One vector is turned by the same rotation once a step. Each row is the vector after some number of steps, and that number follows the row.
The counts run from 0 to 917.
[151 119  62 112 143 125 140 142 117 156 153  90 143 120 139 107 122 155
 109 102 139 138  97 164 139 130 184 118  72 117 115 166 152 157 125  91
 144 121 141 172 154 186  84 133 163 122 130 119 126 135  82 133 110 168
 155 123 156 121 153 124 140  73 105 175 146 122 125 106 163 142 141 111
 131 105 131]	360
[143 114  60 133 133 134 146 150 114 149 145 103 141 146 126 131 132 160
 144 101 143 137 110 150 131 131 185 119 118 120 129 185 158 145 122 102
 123 124 139 172 148 178 106 121 186 119 131 100  93 153  90 132  86 210
 165 132 132 108 120 133 153 100 129 149 139  86 129  97 151 160 145 111
 140  98 101]	130
[130 120  61 122 129 132 162 143 109 167 144  71 146 135 111 117 125 156
 113 112 126 142 120 159 135 135 178 117  81 122 135 170 168 158 127  98
 129 118 130 175 151 169  94 120 176 110 128 119 107 147  78 134 107 170
 156 112 153 114 150 127 138  67 126 171 149 108 136  94 133 154 151 124
 139 104 105]	525
[132  84  47 117 150 120 123 106 101 174 147 105 117 125 136 108 137 165
  94 120 141 149  99 167 130 121 210 110  78 151 138 152 146 129 112 102
 148 136 134 142 136 165  92 122 144 124 136 109 132 138  97 121 110 190
 147 117 165 143 164 133 123  88 126 160 141 115 117  94 142 144 158 110
 136 115 103]	565
[154  86  73 106 149 130 102  99 120 147 164 118 148 121 140 138 126 155
  90  89 155 132 111 157 120 128 206 109  79 142 120 161 109 137 120  91
 142 144 137 127 151 182  88 148 133 129 152 111 141 154 103 126  92 196
 182 122 144 139 152 124 124 102 111 140 140 128 135 125 163 132 136 101
 141 113 110]	886
[152  88  72 104 151 131 103 105 124 145 159 111 153 115 133 130 116 147
  79  95 157 134 119 157 126 120 206 103  78 153 125 174 115 143 133 101
 142 146 140 131 159 189  89 130 144 118 154 111 141 151  98 124  90 189
 179 117 149 144 150 135 123 112 114 144 142 131 126 118 145 133 147 101
 138 106 110]	438
[140 121  61 106 140 123 137 139 115 150 150  92 148 123 122 125 112 159
  96 102 149 143 120 158 125 141 187 112  73 133 110 172 149 160 121  91
 143 128 133 162 162 188  85 131 154 122 139 122 127 147  79 137 108 173
 182 115 138 137 155 120 120  68 106 163 152 138 136 118 140 146 144 114
 134 109 136]	249
[165 118  61 129 146 133 137 136  94 171 145  96 148 140 136 131 122 157
 141 103 130 151 100 156 107 143 183 115  86 103 127 159 149 137 104 108
 137 110 149 156 138 184  98 150 160 129 132 107 108 154  93 138  90 205
 152 123 125 111 143 113 157  96 125 138 129 108 149 101 165 159 134 132
 151 108  99]	486
[153 107  65 116 145 123 137 127 105 171 154  91 123 131 142  98 136 157
 109 104 140 144  83 170 139 119 190 123  67 114 132 155 154 132 117 105
 145 120 143 170 139 174  88 139 153 125 127 110 126 129  82 132 111 173
 136 114 164 115 155 125 141  75 120 173 146 112 124  96 171 144 150 115
 137 106 112]	471
[127 104  68 105 129 113 148 123 119 162 150  85 133 133 120 124 127 161
  85 108 147 133 116 165 137 129 186 122  82 131 115 167 159 149 128  96
 142 133 129 163 163 167  90 125 150 115 133 116 126 133  76 133 116 170
 167 114 160 136 154 130 111  49 120 181 152 119 130  98 145 138 147 105
 120 112 134]	324
[137 104  59 117 132 133 148 123 102 173 154  82 136 127 124 114 141 165
 112 111 117 145 103 172 136 139 182 115  64 121 142 152 145 148 109  86
 140 120 127 154 129 161  89 151 145 120 132 127 132 151  87 123 112 175
 158 112 163 107 160 119 139  73 113 160 158 116 134 104 156 151 149 129
 147 106  94]	60
[134  81  77 114 124 144 146 106 123 142 152 109 149 147 118 134 152 149
 106  89 145 116 129 151 135 128 196 119 116 141 131 163 146 125 118  89
 116 150 125 139 135 156 105 145 152 122 151 124 107 169  92 114  71 207
 198 126 139 115 119 131 122 109 127 145 161  99 130 131 155 155 152 120
 133  87  78]	201
[134 120  59 126 128 128 164 146 103 170 141  83 137 146 117 121 136 162
 130 109 126 144 114 161 129 143 175 121  87 114 129 161 173 153 111  98
 134 117 129 177 139 169 101 138 166 126 125 119 100 148  79 132 107 186
 161 119 143 107 149 121 136  65 121 169 152 107 133 101 152 160 148 129
 138 103 108]	77
[149  98  78 103 136 121 128 114 133 156 168 100 123 135 135 138 136 154
  81  90 155 123 106 159 141 123 188 135  72 127 112 174 128 151 119  95
 136 136 130 165 153 170  92 154 141 122 140 109 128 140  84 133 122 171
 179 117 152 115 144 123 117  59 111 163 156 121 135 113 172 147 143  95
 136 112 131]	643
[146 101  80  95 134 128 141 112 130 152 154  93 133 141 123 122 130 139
  67  89 163 121 121 156 137 118 191 124  74 139 119 174 149 144 128 106
 132 150 124 165 152 170  93 145 144 118 148 116 118 142  72 130 107 167
 183 109 149 125 144 119 107  73 113 166 168 130 131 127 155 147 158 105
 124  97 122]	755
[149 116  66 108 135 135 149 124 104 176 152  74 141 135 119 109 134 148
  97 104 127 144 108 169 134 135 183 116  58 120 137 157 157 145 111 100
 132 127 129 161 135 170  90 149 147 118 137 131 124 143  75 131 112 160
 159 105 150 115 160 114 131  75 110 166 162 130 140 115 151 156 156 135
 142 100 100]	508
[165  76  96 107 136 132 114  89 126 148 174 105 148 128 137 147 130 144
  82  76 152 118 109 159 130 123 192 118  79 121 126 167 106 134 134  94
 131 141 139 136 150 172  91 164 133 118 150 112 139 153  97 129  93 185
 174 117 154 112 136 126 132  93 121 142 146 115 142 121 182 133 135 108
 140 106  97]	179
[147  88  61 115 153 110 125 113 105 165 158 116 127 127 149 116 132 170
  98 100 146 143  89 174 122 135 202 114  76 127 115 141 142 126 109  90
 153 133 137 140 145 171  88 144 129 138 131 115 138 138  94 125 100 198
 158 126 157 139 163 124 126  74 117 163 138 118 120 104 174 133 137 103
 133 118 124]	641
[147 108  78 128 130 137 157 124  93 168 139  74 164 143 103 134 114 146
 109 107 130 138 128 147 112 135 182 109  98 116 137 176 161 138 139 121
 122 123 137 148 152 179 103 120 179 103 140 111 106 157  82 136  83 190
 142 109 138 122 134 130 148  89 148 147 128  92 155  94 130 151 147 140
 146 105  82]	280
[154  96  98 101 134 115 141 102 121 148 147  95 146 139 124 133 116 138
  61  81 168 113 117 152 131 122 191 128  93 116 106 166 157 123 143 111
 132 145 132 149 170 180  96 130 144 118 142 108 123 135  72 141  88 177
 164 113 140 137 132 130 112  68 136 172 137 112 143 115 164 130 140 105
 119 105 135]	234
[154  82  80 108 151 119 105  92 112 161 157 102 141 127 133 134 113 149
  62  98 161 132 110 158 120 117 205 110  77 142 129 172 120 124 135 116
 142 144 141 133 162 178  91 124 141 118 149 100 141 137  92 137  99 185
 148 111 158 147 147 134 119  87 137 151 125 117 135  98 149 128 145 103
 135 122 110]	363
[127  79  67  99 135 127 130  98 125 145 152 108 132 126 124 124 135 152
  73  97 156 126 127 159 136 121 204 113  91 162 128 164 139 133 126  87
 135 155 121 135 152 158  91 124 138 118 153 127 130 151  91 116  94 187
 187 118 160 141 149 136 104  89 118 161 160 125 117 121 143 138 159 107
 126 106 108]	401
[161  87  80 101 149 116 130  94 102 175 155 100 125 134 138 121 131 150
  65  94 157 132  96 167 119 123 203 124  65 124 124 146 140 114 115 116
 144 138 140 142 144 172  91 155 122 135 140 107 136 136  82 134 102 176
 151 107 150 129 155 118 116  76 124 161 142 122 139 113 172 140 142 114
 134 114 119]	381
[153  90  93 103 135 125 146 105 127 141 146 108 135 151 130 123 137 136
  82  80 171 111 112 151 136 115 199 126 113 127 109 167 166 111 131 109
 122 158 133 155 156 173 101 136 149 127 149 114 106 148  76 131  73 195
 175 124 133 125 118 131 115  97 130 164 152 106 129 134 171 144 145 110
 117  90 114]	665
[129  71  81 121 116 130 125 103 134 140 169 109 142 140 119 168 134 161
  95  89 149 116 128 149 137 133 185 125 106 140 129 181 113 148 133  87
 125 146 125 142 147 158 105 142 148 112 151 107 117 165 102 124  97 207
 197 127 152 113 128 138 121  79 134 143 147  97 137 105 156 144 138  99
 141 109  97]	13
[164 107  79 122 137 147 141 122 121 152 150 102 141 154 133 122 140 141
 126  91 146 123 107 148 134 115 188 123 102 120 140 182 147 131 124 115
 120 138 138 168 130 178 107 147 174 117 146 103  92 153  88 128  82 202
 164 124 132  93 117 123 151 122 123 145 149  93 129 120 168 167 154 119
 142  83  81]	54
[159  79  93 112 136 111 131  96 121 151 159 122 129 151 142 151 137 156
  91  76 165 115  99 158 120 129 193 136  98 111 102 154 138 120 120  99
 134 142 138 144 148 169  99 159 132 134 140 102 120 143  87 134  90 206
 174 130 139 119 130 123 122  76 130 155 139 101 138 114 192 138 126 100
 127 113 122]	888
[136 102  61 120 129 129 154 122 101 175 151  81 139 129 121 106 146 161
 115 113 116 144 104 175 139 139 185 115  69 119 142 146 161 141 112  90
 135 123 129 157 124 155  91 143 150 126 130 131 126 147  86 122 109 177
 151 115 163 110 158 121 140  71 119 170 157 108 129  99 156 149 154 131
 142 101  92]	507
[139 110  62 116 136 127 142 127  98 170 142  70 163 122 107 126 108 154
  90 113 130 146 125 157 122 137 183 105  67 130 136 175 149 156 131 108
 136 121 134 150 157 181  93 119 160 105 139 118 126 150  84 134 109 168
 150 101 149 135 162 123 133  71 127 159 141 124 148  94 125 146 148 131
 145 112 104]	79
[148 108  55 115 145 118 148 133  86 165 136  93 149 122 130 101 127 166
 125 110 127 149 100 172 113 146 196 106  90 116 117 136 172 127 108  89
 146 121 137 139 144 177  86 128 148 132 130 130 127 145  90 127  76 200
 150 126 148 143 160 124 141  93 123 163 140 113 131 108 157 137 139 134
 134 104 110]	358
[139  96  52 120 141 120 127 115  94 174 156  94 147 120 122 139 119 172
 100 114 129 151 113 167 109 149 190 100  68 135 133 151 127 147 112  96
 153 116 136 132 147 172  93 133 139 122 136 114 138 152  99 131 106 188
 159 111 153 139 169 123 132  72 125 147 137 124 143  89 140 137 139 121
 151 124 105]	751
